In the rows, zero is written as 128.
One turn sends every row of this set to another row. A few are shown first. Where does it send the rows asked after them?
tak: [ 98 135 107 145 150 159 105 135 161 102 137 116 160 123 133 146 121 123
 110 142 138 103 127 150  78 140 133 177 101 129 131 143 159 128 118 110
 110 132 146  82 110 130 136 136  91 116 114 130  87  94 146 128 140 142
 118 126 111 123 144 143 110]
funa: [129 136 102 126 102 176 134 136 144 102 133 105 162 143 147 139 118 132
 120 111 118 136  91 132  81 145 116 154 121 157 119 151 163 140 129 132
 131 126 151 101 111 122 131 123 117 102 141 118  75 126 126 126 106 149
 135 142 132 126 140 155  83]
kal: [165 115 141  96 148 126 138 146 149 124 136  95 144 131 146 127 110 139
  96 130 110 133 150 147 133 124 134 122 146 146 111 132 176 150 144 109
 146 143 122 126 134 111  93 135 141  64  94 117 164 109 110  96 125 119
 119 105 147 123 128 131 126]
Zumad: [177 139 140 101 138 125 121 155 160 132 111 128 166 152 150 133 106 114
 158 145 108 127 144 157 140 124 136 132 115 169 142 158 190 140 134 124
 118 169 133  91 121  91 121 142 142  96 121 138 152 102 106 105 112  99
  96  95 155 109 127 137 118]
foli: [166 122 114 118 154  92 120 144 134 148 137 139 129 145 116 121 110 111
 143 115 130 135 134 134 109  82 133 110  92 116 146 139 152 127 131 112
  89 132 127 121 151 114 132 168 118 111 133 153 110 111 125 129 102 131
 129 134 146 117 104 155 136]
Naz: [104 131 111 159 140 159 112 134 150  89 128  91 163 116 130 152 117 119
 121 137 143 113 124 147  83 139 139 166 113 124 124 141 164 145 127 112
 114 147 153  95 115 121 136 119  98 108 109 136  76 106 135 122 131 147
 108 125 124 139 143 144  97]
mupif: [116 151 119 126 160 141 101 134 152 124 132 142 145 137 119 143 118 126
  97 139 128 118 119 152 126 126 118 165  75 121 142 137 151 115 108 112
  85 121 136  97 116 132 142 148  90 111 140  97 109  90 145 139 116 130
 151 131 123 126 115 143  99]
zomel: [153  97 144 141 131 121 127 136 126 143 146  90 156 139 139 127 119 125
 118 161 139 152 147 146  88  97 138 102 127 163 121 136 178 140 142 113
 120 154 118 131 102 105 123 169 145 108  75 126 109 101 112 116 126 126
 122 141 145 104 156 127  73]
duza: [136 120 139 131 114 106 127 134 112 152 134  92 148 165 143 120 122 142
 104 153 146 137 129 116  82  96 130  96 127 152 110 149 183 146 148 117
 120 149 130 133 126  99 116 151 150 112 110 123 113  97 102 114 117 117
 119 130 143 113 163 116  91]
vezuz: [169 115 140  92 136 120 135 146 153 141 142  90 134 125 147 119 100 140
  93 119 125 126 155 141 128 134 124 131 141 157 110 145 176 157 147 112
 141 142 120 122 146 103 101 133 141  68 100 109 152 110 118 110 124 118
 116 105 144 110 123 132 121]
vizi: [105 131 104 135 123 155 109 150 177 116 121  73 165 145 157 131 136 141
 109 135 116 135 102 150  80 142 122 136 131 119 111 145 144 129 122 132
 134 134 161 111 105 130 113 163  76  87 130 147  93 123 147 116 120 138
 121 143 138 134 133 147  90]
degat: [167 133 143 102 135 128 118 158 162 134 109 115 160 156 138 127 123 109
 152 158 109 129 140 154 142 124 140 132 123 159 139 157 179 144 132 117
 110 158 150  91 126  97 111 156 129  91 106 138 160 100 115 106 115  86
  89  85 160 115 128 150 123]
Nenel: [147 112 144 138 113 114 135 139 115 154 128  91 159 139 140 105 138 132
 110 157 144 147 129 138 105  94 122 107 149 151 120 119 171 132 132 113
 125 140 140 122 122 122 100 167 151  99  90 120 103 105 112 103 114 113
 100 130 148 120 171 143  88]
gare: [174 135 130  94 133 122 119 162 163 148 112 112 168 149 146 120 104 122
 157 147 111 130 131 144 136 128 142 122 125 163 131 168 181 138 137 119
 125 150 147  92 129  87 115 150 135  96 132 139 164 101 108 116 115  89
  95  95 156 109 128 141 114]
sako: [131 139 107 112 151 137  95 140 154 135 126 114 152 132 135 140 119 129
 107 155 128 136 103 149 117 136 123 153 100 112 136 127 143 111  92 117
  93  96 143 105 110 128 127 162  75 106 150  87 126  91 152 135 126 118
 138 143 119 119 115 172  86]
lazi: [104 135  98 123 135 162 105 147 179 121 127 100 164 145 159 129 137 138
 106 147 117 131  99 151  79 140 121 148 123 124 124 137 144 113 102 130
 125 114 155 104  99 140 111 166  72  98 136 135 109 113 147 117 130 135
 119 151 117 120 132 158 104]
Mamid: [186 109 110 113 148  93 111 141 133 146 133 131 133 131 127 124 107 104
 155 129 134 146 132 137 108  90 135 114 107 125 153 125 148 131 112 120
  83 128 125 127 146 110 126 169 111 113 139 134 115 110 129 120 107 129
 115 141 146 104 105 181 117]
Ramaz: [120 143  97 119 119 178 131 136 142 110 138 133 162 145 144 137 118 138
 108 121 109 123  87 135  83 142 119 161 113 154 127 150 163 117 119 121
 130 106 150  87 105 127 132 127 116 116 148 116  90 113 127 133 117 146
 135 143 113 116 142 154 100]
pobok: [177 120 105 120 152  93 120 139 118 138 129 142 144 135 121 125 113 116
 156 125 123 142 118 136 117  80 147 109 108 109 148 121 150 123 119 106
  97 120 129 122 147 116 118 156 127 111 144 144 120 112 113 112 110 127
 120 138 147 125 123 169 133]
desud: [134 158 105 116 150 143 112 137 137 130 124 142 161 135 134 139 106 144
 111 134 114 130  91 153 128 126 124 152  93 118 139 128 156  97 107 116
 106  99 141  98 110 132 126 138 105 108 166  97 118  95 134 136 119 127
 153 145 120 133 131 147  94]
pubus: [172 113 140  96 148 119 129 142 152 126 138  94 142 121 157 137 100 142
 104 139 127 132 157 147 126 135 134 128 146 149 116 128 180 157 135 117
 136 150 109 131 135 102  97 125 144  69 105 113 159 103 113  96 133 123
 105 109 142 108 129 135 117]

zomel moves to Nenel
vizi moves to funa
And these:
gare moves to Zumad
pubus moves to kal
desud moves to mupif
Ramaz moves to tak
foli moves to Mamid

